Input:
[[149 103 148 105 154 141 147 156]
 [148 108 144 107 155 136 143 153]
 [145 137 147 146 129 149 146 134]
 [117 137 118 140 105 129 120 106]
 [108 142 107 132 109 105 107 108]
 [110 146 111 145 103 117 114 103]]
Output: 148

Input:
[[128 132 130 131 131 132]
 [131 131 131 131 130 131]
 [123 122 122 125 133 133]
 [109 132 133 129 149 125]
 [138 123 138 128 138 127]
 [101 121 149 154 113 151]
 [130 132 130 131 129 132]
 [135 124 134 127 134 126]
 [130 131 131 131 131 131]
 [104 148 112 131 108 129]]
Output: 130

Input:
[[131 121 120 139 120 151 129 133 140 138]
 [123 116 131 129 124 123 132 143 130 140]
 [133 121 123 137 120 147 130 130 138 134]
 [129 142 132 119 137 115 124 113 118 112]
 [127 128 133 124 130 118 129 128 124 125]
 [120 128 124 130 129 129 126 137 129 136]
 [133 117 121 140 117 153 131 135 142 140]
 [132 141 133 119 136 115 125 112 118 111]
 [125 125 123 134 125 138 128 135 134 137]]
Output: 120

Input:
[[121 121 131 125 118 137 118 131 127 130 121 120 111 129 119]
 [129 141 130 119 119 136 124 140 116 123 125 129 118 135 121]
 [138 147 137 132 135 128 131 132 139 139 138 135 132 135 144]
 [128 110 133 136 123 114 132 111 125 121 131 134 112 105 129]
 [123 129 122 117 138 111 130 113 135 126 128 137 136 124 130]
 [122 136 121 121 129 132 135 128 140 141 125 131 138 131 129]
 [120 127 119 134 129 130 126 122 131 129 124 132 108 125 122]]
Output: 131

Input:
[[131 140 148 112 135 144 119]
 [129 116 121 142 120 116 148]
 [106 125 122 143 140 141 105]
 [133 122 137 113 134 155 131]
 [122 112 137 136 136 134 154]
 [131 127 117 135 138 107 111]
 [144 111 114 118 111 135 152]]
Output: 148

Input:
[[123 137 142 126 127 125 141 122 128 134 121 123]
 [134 108 122 133 121 114 137 141 110 122 144 135]
 [120 145 130 123 129 133 127 114 141 135 116 118]
 [113 149 143 115 123 134 124 110 141 127 112 110]
 [126 142 130 126 135 133 132 121 139 138 121 127]
 [140 112 108 143 133 122 135 137 117 137 130 136]
 [136 121 130 126 127 132 125 139 127 120 143 140]
 [109 147 138 109 119 132 117 107 140 121 122 109]
 [138 103 119 140 122 113 143 140 105 129 136 133]
 [136 107 114 143 132 115 135 141 110 128 140 139]
 [130 127 124 140 141 130 125 131 129 132 129 139]
 [129 128 131 123 124 134 115 133 132 117 133 129]]
Output: 142

Input:
[[137 127 127 124 117 120 128 123 124 128 129 125 138 132]
 [158 140 129 131 120 138 125 122 134 125 130 122 131 139]
 [122 137 135 131 136 140 131 135 139 123 132 129 120 125]
 [126 121 125 135 132 128 127 128 125 129 125 127 123 130]
 [135 135 127 125 132 139 127 125 133 129 126 127 121 127]]
Output: 127
---
[105 108 140 106]
106, 105

[[116 154 140 135 122]
 [148 146 120 144 141]
 [128 133 123 131 151]]
122, 128

[124 120 111 134 136 103]
103, 124

[140 134 138 105 134 109 142]
142, 140

[152 108 128 129]
129, 152

[136 110 136 121 143 138 104]
104, 136
---
array([[116, 105, 124, 118, 134, 110, 147],
       [131, 125, 115, 126, 110, 126, 152]]) result: 118

array([[120, 119, 104, 120, 105, 113, 101],
       [125, 137, 130, 138, 122, 134, 110],
       [116, 134, 117, 126, 110, 116, 113]]) result: 120

array([[139, 116, 115, 101],
       [123, 147, 143, 150],
       [128, 123, 136, 138]]) result: 101

array([[113, 111, 134, 117, 140, 138, 121],
       [111, 110, 146, 107, 117, 154, 120],
       [119, 119, 121, 123, 150, 105, 114]]) result: 117

array([116, 128, 124, 142, 100]) result: 142

array([[128, 145, 116, 137, 113, 117, 153],
       [144, 143, 144, 110, 133, 120, 117]]) result: 137

array([111, 106, 112, 139]) result: 139

array([103, 110, 143, 118, 149, 110, 123]) result: 118

array([127, 107, 129, 130]) result: 130
---
[[142 129 135 117]
 [103 138 114 118]
 [115 147 125 131]] --> 114

[105 137 129 138 125] --> 125

[150 115  99 117 149] --> 115

[107 143 131 151 127 157] --> 127

[128 129 105 128 126] --> 126

[108 124 100 125] --> 108

[125 121 104 127 126 108] --> 108

[137 118 156 133] --> 133

[[146 116 131 156 139 141 140]
 [144 117 136 150 138 146 150]] --> 117

[112 105 101 130] --> 105
---
[[111 127 141 131 130 150]
 [118 104 136 101 120 114]
 [128 109 120 135 129 134]] >> 136

[[132 119 129 134 126]
 [133 133 122 124 124]
 [130 114 149 157 119]] >> 122

[[137 138 153 133 147]
 [113 140 117 127 136]
 [137 121 109 150 115]] >> 117

[[128 124 131 131 123 125]
 [128 134 150 144 138 129]
 [151 125 128 124 135 126]] >> 150

[[140 105 142 125 121 113 129]
 [137 105 142 117 118 117 129]
 [118 151 112 130 132 146 127]] >> 142

[[124 135 129 130 125]
 [128 128 127 129 130]
 [141 103 125 120 139]] >> 127

[[128 140 127 122]
 [125 133 126 128]
 [128 157 128 119]] >> 126
---
array([[117, 126, 131, 122, 134, 121, 136],
       [112, 123, 126, 129, 134, 131, 134],
       [125, 102, 121, 136, 132, 135, 125]]) => 135

array([[119, 125, 107, 115, 126, 147, 112],
       [138, 144, 116, 124, 100, 108, 131],
       [126, 119, 135, 140, 127, 137, 146]]) => 137

array([[136, 125, 125, 130, 155, 129, 133],
       [121, 127, 134, 122, 128, 124, 107],
       [130, 132, 126, 138, 155, 124, 130]]) => 124

array([[133, 119, 130, 127, 106, 130],
       [135, 119, 120, 145, 130, 131],
       [131, 122, 135, 143, 131, 143]]) => 131

array([[143, 127, 112, 135, 122],
       [128, 135, 140, 116, 157],
       [121, 125,  99, 122, 132]]) => 122

array([[137, 116, 130, 143, 124, 126],
       [135, 119, 124, 147, 123, 132],
       [134, 121, 121, 150, 123, 135]]) => 123

array([[129, 104, 121, 111, 128, 121],
       [128, 139, 131, 136, 128, 119],
       [128, 139, 131, 136, 128, 119]]) => 128

array([[137, 143, 115, 127],
       [109, 115, 131, 120],
       [108, 144, 142,  98]]) => 142

array([[120, 108, 154, 139],
       [153, 147, 107, 117],
       [123, 118, 125, 139]]) => 125

array([[138, 136, 121, 112, 136, 130],
       [137, 131, 116, 105, 121, 136],
       [121, 141, 110, 113, 100, 138]]) => 100
---
[[138 125 147 136]
 [147 131 124 153]
 [137 126 152 141]]
136

[[103 123 118 127 122 130 106]
 [102 125 118 127 119 132 104]
 [111 128 127 128 111 123 112]]
106

[[124 126 123 145 133]
 [115 128 124 153 138]
 [145 121 105 157 120]]
133

[[131 132  98 124 132]
 [128 135 105 102 116]
 [127 125 133 125 136]]
132

[[127 123 156 137]
 [124 128 127 129]
 [129 131 127 130]]
137

[[124 123 124 124 128 130 132]
 [131 102 115 145 121 123 150]
 [110 118 112 112 142 132 150]]
132

[[131 138 119 136 113 134]
 [119 122 151 112 131 124]
 [134 131 143 142 133 129]]
134

[[123 108 116 145]
 [131 130 110 106]
 [106 132 137 146]]
145
